firud: [172 167 138 129 119 126 144  77  99 108]
susu: [129 147 138 103 171 126 180 143 111 169]
ber: [141 172 160 147 124 146 194 165  98 108]
Fen: [106 126 138 130 174 132 174 111 174 183]
kap: [ 94 113 108 161 147  95 196 117 157  91]
tail: [138 130 174]	[132 174 111 174 183]
tags:
[144] -> z_270
[194] -> z_537
[179] -> z_767
[146] -> z_813
[180] -> z_582
[103] -> z_453
[143] -> z_834
[147] -> z_116
key susu 7: 	z_582
again Fen: 	[174]
which: [ 94 113 108 161 147  95 196 117 157  91]	kap
which: [141 172 160 147 124 146 194 165  98 108]	ber
tail: [194 165  98]	[108]

kud: [125 152 114 123 161 123 135 135]
nolup: [137 113 127 139 124 136 143 118]
Gep: [141  91 143 122 114 117  96 131]
botos: [149 174 137 125 127 150 105 122]
kor: [126 167 118 140 110 135 124 124]
Gobut: [155 133 129 132 161  87 129 129]
zose: [126 167 118 140 110 104 124 124]
tiv: [101  99 125 122 122 124 133 127]
mones: [129 194 128 140 116 146 144 124]
muza: [119 146 144 135 146 128 133 127]
ramu: [155 145 134 121 112 117 139 136]
lan: [141 144 119 128 157 137 148 144]
again Gobut: 	[129]
Table of tags by key:
[131] -> z_297
[141] -> z_883
[114] -> z_226
[161] -> z_906
[122] -> z_910
key Gep 5: 	z_226
which: [125 152 114 123 161 123 135 135]	kud
again lan: 	[144]
which: [129 194 128 140 116 146 144 124]	mones
which: [141  91 143 122 114 117  96 131]	Gep

Fubut: [165 115  67 118 120 110 182]
Peki: [160 106  97  94 129  97 135]
mivat: [153  83 131 105  84  86 123]
which: [160 106  97  94 129  97 135]	Peki
again Peki: 	[97]
tags:
[94] -> z_311
[97] -> z_864
[131] -> z_48
key Peki 3: 	z_864
which: [153  83 131 105  84  86 123]	mivat

Zusa: [142 160 123 157 123 121 102 106 119 117 159 139 104 121 110 169 160 131]
Rinek: [124 107 119 157 112 127 135 130 107 126 106 126 163 144 136 122 130 128]
Nele: [127 113 159 147  91 141 126  88  87 124 126 113 138 111 139 100 159 131]
vunal: [124 107 119 157 112 127 135 130 107 126  99 140 126 105 178 135 105 107]
tail: [ 88  87 124 126]	[113 138 111 139 100 159 131]
Table of tags by key:
[127] -> z_490
[125] -> z_569
[124] -> z_300
[142] -> z_436
key vunal 1: 	z_300

zabig: [129  83 118 115  99 119  97 115 127 124 116 136 110 150 137]
fedu: [120 143  96 119 126 129 124 123 114 113 119 102 141 107 106]
sul: [117 104 153 126 151 135 128 133 130 143 108 122 114 154 132]
zitin: [142 123 123 113 123 130 116 119 149 131 139 129 111 120 132]
pima: [131 119 101 118 131 141 109 121 144 141 143 137 138 131 143]
zute: [127 140 100 164 114 101 131  78 137  97 122 133 118  86 121]
nel: [148 110 137 104 118 119 120 131 145 121 129 125  83 116 140]
mel: [131 120 101 118 131 109 130  83 137  82 116 123 122  70 119]
fur: [128 135  84 169 116 110 131  89 137  96 121 130 119  72 123]
bab: [137 144 161 134 131 160 164 151 120 126 152 142 157 137 108]
mup: [117  95 144 125 150 133 126 132 130 142 112 122 117 152 131]
which: [127 140 100 164 114 101 131  78 137  97 122 133 118  86 121]	zute
key -> tag
[97] -> z_654
[131] -> z_145
[120] -> z_993
[140] -> z_759
[137] -> z_575
[121] -> z_710
[119] -> z_391
key zute 15: 	z_710
tail: [131 119 101 118 131]	[141 109 121 144 141 143 137 138 131 143]

Noke: [111 130 170 119 107 111 102 111 111  96 109 123]
bored: [112 130 170 119 107 111 102 111  96  96 109 109]
luku: [106  73  67  97 102 106 104 100  93  96 105 107]
Table of tags by key:
[118] -> z_943
[97] -> z_927
[119] -> z_638
[123] -> z_557
[120] -> z_339
[124] -> z_772
[96] -> z_260
key Noke 4: 	z_638
again Noke: 	[111]
tail: [106 104 100  93]	[ 96 105 107]

tuzu: [160 166 140 157 144 145 179 150 159 182 163 198 180]
Fip: [165 155 137 153 151 136 165 146 142 164 146 184 152]
los: [165 155 137 153 153 136 165 146 142 164 146 184 152]
Lib: [151 140 137 144 145 142 156 146 144 153 139 181 149]
which: [165 155 137 153 153 136 165 146 142 164 146 184 152]	los
which: [160 166 140 157 144 145 179 150 159 182 163 198 180]	tuzu

zev: [137 128 133 149 105 130 175 126 156 138 127 144 113 132 104 134 142 113
 142 105 106 179 111 115  78 118 124 103 104 152]
garit: [ 95 128 134 122 118 129 116 100 125 128 120 102 145 105 141 127 131  88
 113 146 165  82 143 122 141 106 140 132 119 116]
Vukeg: [ 88 131 125 109 134 122  82  98 102 123 114  91 152 102 155 120 120  96
 108 167 165  82 144 122 178 118 150 148 140 118]
piver: [103 125 133 127 111 121 135  99 137 131 122 112 140 116 134 130 134  79
 118 138 141 132 123 109 121 111 140 123 113 124]
pusov: [105 130 131 135 113 128 137 122 137 122 122 112 135 116 130 130 135  79
 123 133 138 140 128 110 114 107 122 137 113 129]
which: [137 128 133 149 105 130 175 126 156 138 127 144 113 132 104 134 142 113
 142 105 106 179 111 115  78 118 124 103 104 152]	zev
which: [ 88 131 125 109 134 122  82  98 102 123 114  91 152 102 155 120 120  96
 108 167 165  82 144 122 178 118 150 148 140 118]	Vukeg
tail: [165  82 144 122]	[178 118 150 148 140 118]
tail: [ 82 143]	[122 141 106 140 132 119 116]

puda: [140 111 107 120 166 166 158 161]
Vuse: [147 120 137 141 181 168 175 166]
lelit: [161 110 108 127 130 146 158 161]
zadu: [141 110 107 124 133 159 160 162]
Bunef: [138 110 111 128 138 138 154 162]
again lelit: 	[161]
which: [138 110 111 128 138 138 154 162]	Bunef
again Bunef: 	[138]
which: [147 120 137 141 181 168 175 166]	Vuse
key -> tag
[163] -> z_7
[110] -> z_764
[161] -> z_805
[160] -> z_446
[159] -> z_642
[111] -> z_686
[162] -> z_806
key zadu 8: 	z_806

